Rotation paths and how fast each direction turns (deg/step)
Each turn is a multiple of 5 degrees from 10 to 175, or 0.
Each row of a path follows its step; steps can be skipped.

step 0: [ -9  -1   2  -8  -7   3  -6  13  47  25 -21   5 -35   4 -12  -8 -34   8
 -10  -4 -18   5   5  37 -20 -10  27  -1  10  13   9  14  19   1 -21  -1
  26 -32   9 -11   9   1  17   8   0  18 -10  20]
step 4: [ -8  20  22   3  -9 -31 -17 -21  34  37  13  -3  15  35  14  -6  14   1
  -3   3  -8  -4  14  10 -21 -18   8  16  -8  -3  14  12  22 -15 -20  -2
  30  16  12 -11   0 -14   0 -13  28  -7  24 -17]
step 8: [-10  19  -3  -2  -5 -15  12 -39  42  12  15   3 -11   1 -10   1  17  11
 -20  11  10 -20  18  11 -19   9  -7  40  -7   5  -9 -29  13  10   0  -7
  18 -13   6 -20   6  -2   9  11 -32  25 -29   0]
step 18: [-23   8  18  -3 -16   4   4  21  19   0  -5  11  20  -5  40 -11   7   8
  15 -26  -9 -10 -16  14 -38 -38   3   6  28  -3 -10   9  25  -4 -27 -14
   2  -5   4 -18  21  -6   8   8  26   3 -28   4]
step 21: [  2  15  -3  10  26   9 -36  -4  33  29 -10  17  12  -4  -5   6  28   7
 -23   1   9  27   2  10 -17  10 -41  17 -33  -9  11  22  -1 -16 -16  -9
  34  -7  15  -3  -5   5  14   1   0  13 -20   0]
step 24: [  5   5  10   1 -14  -5   3  12  37   2  26  -8   2  -8 -15   5  20   0
   0   3  -6 -20  -1  14 -18  13  14  25  15  15 -21 -24  27  30 -10 -51
  17  -4  -1 -13  16   9  19   6 -36  14  -8   0]
step 25: [ 31   1   6  -8 -11  13 -15 -11  24   1   7   7  -1 -20  -9   2 -13   6
   7   8   7 -13  -2  27   4 -15 -11  15 -10  10 -27  -4  18   5 -13   1
  49   2  28  -9 -29 -53  10 -13 -22   5  10  11]
step 27: [ 24  -4   8   1  -5  -8  -2 -19  17  16  10  10 -17  10 -13   9 -26   4
  21  20   0  18   1  18 -15 -26  -6  19 -10  13  38 -15 -20  -3 -14   9
  46 -25  -8  18 -23   0   0  21 -22   1 -14  14]
Directions:
[-6 -5  1 -3  0  2  1  3 15  1 -5 -4  6 -2 -5  1  5 -3  1 -6  1  2 -5 -7
  4  7  0  3 10 -2  8  1 -5 -6 -1  4 -4 -6 -6 -2 -3 -4 10  4 -6  3 -5 -5] -> 135
[  3   7  -2  -3  10  -8   6  -2  -3  -1   9  -3   7  -9  -1  -2   4   3
  -8  -8  -3   3   7  -8  -2   0 -12   2   1   6  -1   4  -1   4   4  -3
   5   1   3  -8   2  -1   5  -3   2   1  -3  -6] -> 25
[  3  -1   6  -1   4  -4   3  -8   0   6  -5  -1  -4  -3  -5  -1  -2 -10
   5   1  -9   8  -2  -7  -6   2   4  -9  -7  -1   2   9  -7  -4  -9  -3
   4   0   7   4  -1   7  -1   3   1   4   1  -4] -> 65
[  6   1  -2   0   1   5  -1  -1  -6  -4   6   2  -3   1  -4   7  -1  -3
  -2   1  -7  -5 -14  -3   7  -6   3   3  -3  -5   2  -3   3  -1   0  -5
   1  -5  -1  -1  14  -4   5   5   7   1  -5 -12] -> 170
[ -2  -6  -4   6   5  -5 -12  -9  -2   3  -1  -3   0   4   2  -3   1   8
   0  -3   1   6  -5  -9   2   1  -2   7  -6   2   6  -9  -1  -4  -2   6
   6   2  -6  -1   1   5 -11  -4  -3  -4  -3  -3] -> 60
[  6  -2  -3   3   0  -4   7   3  10  -1   0  -4   6  -4  -5  -1  -4  -8
   1   3  -2  -1  -4   5   2   0  -5  -6  -3   7   3 -11   3  -4   5   1
  -1   3  -3  -1  -5  -4 -12  -3  11   9   3  -3] -> 135
[-16  -4   2  -4   3  11   3   2  -8   6  -2   2   6   1   4   8   3   1
  -3   1  -2   1   0  -1  -2  -1  -2   2  -2   3   4   4   2   0  -8  -7
  -3   6  -3  -3   1  -6  -9  -1   3  12  -3   0] -> 135

step 1: [ 10   8  14  28  -7 -18 -17  -4  14 -14  -9 -37  32   4   1 -46 -20 -20
  -7   6   9  20 -15   4  18  11 -18 -21   5  -3 -11   2  -1   1 -11  -8
   4   1   6  27 -25 -12 -16 -25  15 -25 -28   6]
step 8: [  8 -20 -25 -11  -2 -31  -1   7 -26 -16   2  -4 -27  -4  -2 -11  23 -33
   4   6   5  -4 -14 -29   6   2   1 -14   1  -5  45   9  -7   6 -14 -29
 -19  -8   3  10 -43   5  -6  -6  16 -13  14 -23]
step 14: [ -5   5   3  16  19 -22   2  -8  12  16  -6 -12  17  -7  23  19   2 -10
  28   1   8 -19  24   4  30 -19 -24 -19 -13   0  24  -1   9  28   3 -27
 -24  -2  22 -12  16   8 -25  34  18   3  -5 -31]
step 19: [ 15  10  16  -2 -18  -7  35  18  12  -3   2 -11  13 -14 -20 -19 -17 -23
   0  -6   4  24 -13   1  -9 -39   1 -12 -24 -19  20 -31   2  -6   3 -17
  15  -1  21  17 -23 -14 -23 -29   4 -27   1 -21]
step 21: [ 29 -17  19   9   0  21 -35  -5  27  11 -15 -15 -11   5  26   9  -9  -5
   6  28 -12 -31 -19  17  -9   3  17  10  24   9  24  12  36   3 -19  -4
  -3  -1  -8  15  10  13 -22 -17  18  11 -17 -17]
step 23: [ -7   0  15  27  24   3 -24  12 -16  -6 -27  10  16   2 -16   3 -10   0
  23  -2 -15  -1  -3  10  -8  15 -45 -10  -3  12 -22  -8  -7  19   0 -19
 -23 -13  10 -56   6   3   5 -12 -29   7  -5  19]
step 24: [-11  14  -6  12   4   4  -5  17  17 -12   6  26  14  23  -2  -6   1 -18
   0  17  24  39   6  -2  -5 -14   6  -9  15   2 -18  -9  24  -9 -19  26
 -13 -22  16 -26  19  14 -30 -24  11  10 -15  45]
step 25: [  3  12 -17 -38   7 -33  17  -8  29  -5   8   0 -11  21   8 -37  26 -34
  20  -3  -9  23  34  -1  -1 -15 -14 -37  10  -9 -11  -6   5   3 -16   5
  -7   4  16  -1 -14   2  -6  11   2  14  18  -7]
Directions:
[ -1  -1  -3  -1   2   0   4   1   0  -6 -10   4  -3  10   0  -5  -7   0
   0  -2  -5   0   1  10   5  -2  -1   2   0   5   4   4  -4   2   1   1
   7 -10   6   5  -8   5   8   9  -3   9  -5   1] -> 155
[  8   1  -1   2  -5  -4  -3   2   5  -4  -3  -1   4   1   1  -9   0  -4
  -2   1   7  -2  -3   1  -6  -2   0  -4  -4   3 -10  -9  -2   0   7   5
  -1  12   6   6  -2  -6   7   5  -8   2   2  -9] -> 120
[-5  4 -7 -9  4  2  7  2  1 -4  1 -2  4 -9  4 -7 -4  1  4 -4 -3 -4  2 -7
  3 -6 -3  1 -2 11 11 -3 -6  4 -5  4 -4  1 -4 -6 -2 -4 -3 -3 -6  2 10 -6] -> 125
[  3   4  -1   3  -3   3   1   7  -7   0  -9   7  -1   3  11  -5   0  10
   0 -11   7   5  -7  -1  -5   5  -1  -2  -3  -8   1   2   3   7  -6  -2
  -2  -7   0  -1   2 -10   4  -4  -2  -5   1   0] -> 100
[  4  -2   0   4   3   0   3   3   7  -5  -3  -5  12  -3   0  -6   3   2
  -4   2   2   5  -4   6  -2   5   8  11   5   8  -3   4  -3   5   1   6
  -4  -3 -10   2   7   2  -1  -7   7   5  -5   0] -> 125
[  4  -1  -3   2 -10  -5   6  -3  -2  -4   0   2  -3  -7  -2   8  10   0
 -10   4  -1   1  -3   4  -8  -5  -1   3  -4  -2   2   3 -11   1  -6   4
   5  -6   1   1  -1   4  -1   5   3  -5  12  -3] -> 35
